Each row has a name. Each piece below is followed by the name of the row it came from, unless a question asks for something else. Each question is about the rows just above it. Places in a row count from 0.

[ -1 -14   0  27  44   1   0] = <40>
[  7  -1  -1  64   2  -3 112] = <58>
[ -3 -47   1 -23 -76  -1   4] = <156>
[  7 112  -1  -1  65   2  -3] = <12>
[-11 -82  -5  -6 -31   0  -4] = <60>
[  5  -1   6   8 -26   0   8] = <32>
[13 56  3 10 27 -2  5] = <26>
Which row holds these entries in another order? [-76 -47 -23  -3  -1   1   4]  <156>
Put [ -3  -1  -1   2   7  65 112] back in order: which row is it?  <12>

[ 38  27 -22 -23   2 -76 -77 -34  32 -55  15  34   7 -29 -44   1 -34 -31
 -44 -24 -55 102  23 -10  17  -1 -16] = <137>
[-21  -6   5   9 -49  44  54   6 -26  32  17   8 -25  49  55 -71   5  -4
  69  35  56 -56   2  62   3 -31  -7] = <180>
[-49 -33  27 -52  20  44  11 -76  30  48  24  29  61  16 -39   3 -34 -21
 -30 -14 -45  11 -72  48 -42 100  99] = <25>
[ -12  -28    4 -110  -15   35   -8  -48   31   32   47   28   53   26
   -3  -26  -49  -19   -7  -20    1  -11  -56   94  -48  102   89] = <188>
[-23   2 -76 -79 -34  32 -55   9 -49  50 -30  15 -29  27  39   3  55  37
  51  38  59 -99   4 -20   5 -38 -16] = <114>
[ 11 -20  57  -6 -16  60  38 -10  -3  40  41  29  25  48 -26 -61 -23 -28
  21   6  22  -3  10  90  -4  47  50] = <89>
[ 38  27 -22 -23   2 -76 -77  11  32 -55  15 -21   7 -29 -44   1 -34 -31
 -44 -24 -55 102  23 -10  17  -1 -16] = <9>
[  13   27    0  107   -1  -25   16   39  -31  -22  -35  -27  -49   -8
    6   -3   38    6   19   27    0   18   50  -62   47 -100  -77] = <68>
[  5  19  -2  72  -2 -16  12  48 -30 -22 -29 -17 -41  -9  15   4  37  16
  21  15  24  -7  51 -51  35 -78 -71] = <145>
[ 15  34   7 -29 -44   1 -34 -31] is in which row?  <137>
q: [  13   27    0  107   -1  -25   16   39  -31  -22  -35  -27  -49   -8
    6   -3   38    6   19   27    0   18   50  -62   47 -100  -77]  <68>
Where does [-23   2 -76 -77 -34  32 -55] start? Give its row and place.  <137>, 3
[  2 -76 -79 -34  32 -55   9 -49] is in which row?  <114>
Put [102  23 -10  17  -1 -16  38  27 -22 -23   2 -76 -77  11  32 -55  15 -21
   7 -29 -44   1 -34 -31 -44 -24 -55] back in order: which row is it?  <9>

[  2 -27   0   0   2  -2   4   5  -2   0   0  -1   0 -12   0  -3   0   0
   0   0]  <120>
[  2   0 -27   0   2  -2   4   5  -2   0   0  -1   0 -12   0   9   0   0
   0   0]  <81>
[  7  -2 -13  -8 -10  -2  -4   4   6   0   1   4   1  42   0   8   9   1
  -1  -2]  <102>
[  0 -26   0   2  -2   4   1   8   1   1   0   3   0   5   0   2   5   0
  -1  -1]  <129>
Which row holds [  2 -27   0   0   2  -2   4   5  -2   0   0  -1   0 -12   0  -3   0   0
   0   0]?  <120>
[  0 -27] is in which row?  <81>
Row and place where [0 1] starts:  <102>, 9
Which row holds [  0 -27   0   2  -2   4]?  <81>
Right after [6] comes  [0]

[ -8 -61  16  15] : <10>
[ 28 -19 -51 -65] : <17>
[ 14 -34 -61 -39] : <92>
[ 26 -10  41  30] : <82>
[-57  18 -15 -23] : <95>
[-15  18 -23 -58] : <22>
[ 13 -19 -51 -65] : <203>
[-47  26  85  18] : <30>
[ 57 -11 -19  15] : <193>
[ 20 -19  30  54] : <28>
[-35  -5  17 -62] : <204>
q: [ 28 -19 -51 -65]  <17>
[-23 -15  18 -57] is which row reordered?  <95>

[-82  70 -10 -60] = <107>
[-74  80 -15 -35] = <136>
[-40 -86  56 -33] = <7>
[ 96 -57  15  38] = <132>
[-84  57  -9 -28] = <34>
[-48 -71  65 -43] = <158>
[41 19 70 22] = <113>
[-76  78 -21 -45] = <73>
The entry that follows [-9]:  [-28]
q: [41 19 70]  <113>
[ 70 -10] begins in row and place  <107>, 1

[ 25   2  -3 -11  -2  -3  -1  20 -14   4   6  -1  35  15] : <202>
[  -8 -101    2   -5   -8    7    3   70    9    1    5   -4   -2    5] : <55>
[ -1 -47  -3 -12  -7  -2   0  -9  -2  -2   0 -20  65  22] : <126>
[ 21  32   5  -4  24  -3   1  15  27  -7  -5 -10  30  -8] : <83>
[  7  63   5  -1   2  -4  -3 -86  -6   9  10 -12   1 -15] : <80>
[-10 -35  13   2  14   0   2  37   9   7 -10  11 -24 -23] : <149>
[-13 -29  -1   9  -9   0  -1 -15 -42  -5   4  12 -18  12] : <138>
[-12  87   3  -2 -19   2   3 -83   0  -5   5  -1 -12 -10] : <166>
[-13  17   8   4 -57 -33   3   3   6  -2   0 -20  -9 -12] : <184>
[ 20 -11  -3   2  26   4  -2   6  -3 -14  -1 -11  15  -1] : <87>
[ 50  65  -6 -13  16   8   4 -57 -33   3   3   6  56  37] : <139>
Where does [27 -7] start? Give its row and place.  <83>, 8
Which row holds these entries in another order? [ 15  35  -1   6   4 -14  20  -1  -3  -2 -11  -3   2  25]  <202>
The entry that follows [13]:  [2]
q: [ 25   2  -3 -11  -2  -3  -1  20 -14   4   6  -1  35  15]  <202>
[  -8 -101    2   -5   -8    7    3   70] begins in row and place  <55>, 0
Row and place where [-13  16   8   4 -57 -33   3   3   6] starts:  <139>, 3

[ -7 -63  16  47 -13 -57 -53] = <51>
[ -7 -63  16  47  13  -6  46] = <52>
[-63  16  -7  47  -6 -57 -53] = <122>
Where does [ -7 -63  16  47 -13 -57] start? Give its row and place.  <51>, 0
q: [ -7 -63  16  47  13  -6  46]  <52>
Where do [ -7 -63  16  47 -13 -57 -53] appear?  <51>
Where does [ 16  -7  47  -6 -57] start? Give its row and place.  <122>, 1
Put [ -6  46  -7 -63  16  47  13] back in order: which row is it?  <52>
The row with [ -7  47  -6 -57 -53] is  <122>

[-27  21  -6 -26 -31 -35  52 -41  31  42] = <79>
[-35  42 -41  31  -6  21  52 -25 -31 -27] = <45>
[ -6  21  52  31 -31 -26  42 -35 -42 -27] = <24>
[-42 -27] begins in row and place  <24>, 8
Which row holds [ -6  21  52  31 -31 -26  42 -35 -42 -27]?  <24>
q: [-35  42 -41  31  -6  21  52 -25 -31 -27]  <45>
Put [ 42 -27  21  -6 -26 -31 -35  52 -41  31] back in order: which row is it?  <79>
Which row holds [ 42 -41  31  -6  21]?  <45>
Put [-31  31 -27  -6  52 -26  21 -41  42 -35] back in order: which row is it?  <79>

